In the data rows, 128 means zero.
Here are some points, each followed by its number:
[ 66 135  97  97 176  80  93 161 168 174 153  93  99  83 160  74] 0
[119  92 101 101 140 133  95 132  92 161 119 156 192 175  81 107] 1
[ 72 135 151 149  89  83 148 141 170 180 140 100  97  72 154 231] 2
[ 70 119 152 174  89  84 154  80 207  84 163  98  96  73 170  84] 3
[ 72 128 102 172  86  86 155 142 152 182  81  99  97  71 158  85] 4
[131  96 102  93 123 143 100 145 126 135 134 164 151 203 127  95] 5
[255  92 153 163 142 128 157 128  87  85 156 166  96  70  80 150] 6
[ 72 192 101 100 143 183  99 144 132 128 124 101 162 121 142 105] 7
[ 71  96 100  93 120 124  99 137  93 135 123 156 199 179  77  97] 8
[ 79 161 100 100 138 191 104 159 166  83 138  96 149 118 157 121] 9
[ 70 141 176 172  84 133 162  78  96 155 165 150  96  68 145  90] 10
[137 183 163  92 140 150 152 159 177  91 129 141 100 159 133 101] 11
[131 169 105  98 136 133 178 148  93 139 135 156 156 128 114 120] 12
[ 73  88 147 173  91 133 151 140 159  89 125  94  95  65 124 203] 13
[ 87 165 102 100 136  84 100 133 157 138 153  97  99 103 172  87] 14
[ 67 124 152 175  89  82 149  84  89 170 149 159  95  68 152 255] 15
[114  92  99 147 167 146 177 132  90 164 141 156 101  69 128 170] 16
[102 151 156 186 153  82 172 133 180  88 142  89  98  66 143 163] 17
[ 81 136 102 100 152 129 102 139 147 146 151  92 159  96 132 166] 18
[201  93  98 142 149 130 163 134  87 145 133 150 183 198  81 103] 19
[129  90  97  97 131 144  97 152  92 131 136 160 160 239 128  96] 20
[207  88 160 172 141 146 159 129 142  83 132 157  98 176 124 105] 21
[137  90  99 100 138 140 100 123  89 133 137 149 180 170  78 108] 22
[127  92 101  94 138 125 100 136  88 149  83 162 191 152  81 118] 23
[ 87 154 100 106 128 145  99 137 132 141 144  87 158 137 131 121] 24
[ 99 244  98  94 132 221 101 148 193  83 141  99 132 176 145  97] 25
[118  91 153 156 151 124 164 135 132 155 140 161  93  73 128 141] 26
[139  94 100  99 136 133  97 157  91 128 125 153 148 174 132  95] 27
[ 71 135 102 101 177 137 101 134 143 141  78 100 174 100 137  86] 28
[255  93 176 151 120 144 160 147  94  85 116 157  97  72 118  97] 29
[145  96 151 150 135 146 158 142  88  84 141 158  94  70 140 163] 30
[105 131 161 165  86  84 152 151 227  85 157  98  95  69 170 203] 31
[ 68  93 163 176  85 113 146  84  94 200  78 178  99  67  77 255] 32
[177  94 164 152 124 128 170 139 135  88 124 164 158 182 140 112] 33
[255  94 103  94 119 150 160 130  94  90 120 156 141 255  76  89] 34
[108 175 161 168 142 159 146 141 165  90 146  99  99 121 150 141] 35
[218  94 101  96 120 154 102 149  91  88 116 149 145 255  76  85] 36
New points follow, each followed by the numbers of its three nearest points above, nearest first.
[ 76  96 145 165  88 112 156  89  91 174  71 166 100  72  80 255] --> 32 15 2
[116 133 150 160  89  82 159  80 209  91 142  96 103  71 151 255] --> 31 2 13
[121 220  98  94 123 189 103 156 135  86 132 137 142 222 128  96] --> 25 11 7
[103 146 157  99 139  84 150  80 169 157 140  99 102  66 153  88] --> 14 0 3
[127  89 165 155 150 139  96 121 147 141 134 145  97 137 136 130] --> 26 21 35
[ 72 126  99 152 168  82  99 142 150 179 132  97 162  71 130 175] --> 18 24 28
[ 74 129 103 178 169 148 102 128  93 160 138  99  97  97 126  87] --> 24 28 14
[121 130 153 159  84  83 154  85 224  88 138 104  97  70 189  84] --> 3 17 31
[ 71 136 100  99 166 120 166  84  90 144 133 151 189 126 127 160] --> 12 18 24
[162  92 165 165  89 122 155  83  96 157  77 146 100  66  77 154] --> 26 30 32
[149  93 100  97 135 148 101 127  87 127 127 157 151 255 112  88] --> 20 5 27
[ 99 127 147 170  89  83 153 156 217  90 158  94 100  68 151  83] --> 3 17 31
[109 154 101 100 128 152 102 142  89 150 132  98 174 135 115 117] --> 24 7 18
[ 97 161 156  99 152  84 148 154 204  89 128  96 101  70 160 146] --> 17 31 35
[ 79 207  96  97 135 173  94 155 149 131 128  93 153 124 138  96] --> 7 24 9
[ 69  91 148 190  86  79 142  85  90 197  78  99  99  66 142  84] --> 4 10 26
[109 159  96  93 144 146  98 136 130 129 159  89 169 159 132 127] --> 24 7 18
[178  90 169 101 134 134  99 149  95 138 133 150 152 160 124 103] --> 27 5 22
[154 224 184 100 124 167 156 187 183  86 135 151  92 175 158 100] --> 11 35 25
[ 86 148 162 168  86  82 152 163 252  88 141 101  97  65 195  86] --> 3 31 17
[109 183 100  99 154 138  99 140  89 156 132  95 184 143 129 123] --> 24 7 18
[209  90 170 145 134 128 164 128  89 136 148 159  96 176  76 109] --> 21 19 33
[114 143 153 159  86  83 151 160 213  89 126 100  95  70 171 191] --> 31 17 13
[ 66 121 164 176  86  83 146  79 218  86 156  92  92  62 144  90] --> 3 17 31
[ 92 168 101 101 124 159 100 129 139 143 133  95 168 145 125 109] --> 24 7 9
[255  93 162 136 135 145 162 139  91  86 129 163  98 208 124 114] --> 21 34 33
[ 70  95 153 152  86 121 158  80  91 191  81 158  99  73  79 255] --> 32 15 2
[255  95 191 101 120 143 175 128  90  84 116 157 127 255 129  88] --> 34 36 33
[105 147 100  97 132  81  97 121 143 173 159  97 171 110 131 181] --> 18 24 14
[ 69 124 159 175  90  84 166  80 166  84 139  94  94  70 141  84] --> 3 17 10
[169  90 169 172  85 131 158 122  87  85 127 156  95  68 158 149] --> 30 29 26
[ 69 155 101  96 145 144 100 160 138 149 149 102  95  73 136 164] --> 18 24 14
[255  91 176 147 125 116 167 126  87  83 129 156 147 255  75  99] --> 34 36 19
[ 67 136 100 100 160 129  99 130 162 156 136 144  97  65 126 167] --> 18 14 26
[255  92 101 154 130 128 160 126  87  82 129 166 126 255  75 100] --> 34 36 19
[114  94  97  98 139 169  97 153  88 138 131 156 153 160 119 107] --> 27 22 5
[ 64 116  98 157  92  86 161  80  86 203  87  94  97  68 141  87] --> 4 10 26
[ 68 129 100 156 188 119  94  83  97 192  78  92 236  62  78  84] --> 28 23 1
[ 94 158 101 100 161 151 101 143 154 155 141  95 148 103 156 170] --> 18 24 7
[113 174  96  98 151 128  98 149 137 133 147  92 150 128 146 119] --> 24 7 18
[ 88 192 104  97 147  83  97 167 184  91 126  97 135 136 150 115] --> 14 24 9
[122 148 149  97 137 144  96 162 145  90 127 158  97 152 135 101] --> 11 27 5
[ 87 153 101  96 162  79  99 161 169  85 151 102  93  98 146  82] --> 14 0 24
[120 169 162 143 148 141 148 148 162  89 130 141 103  73 147 145] --> 35 17 30
[ 71 108 143 194  84  77 158  85 244 203  74  99  95  64 141  83] --> 4 3 2
[ 67 135  99  99 155 133 161 143 133 149 139  95 155 100 134 174] --> 18 24 12
[166 255  98  97 115 171  98 126 128  89 125 148 145 255 110  88] --> 25 11 36
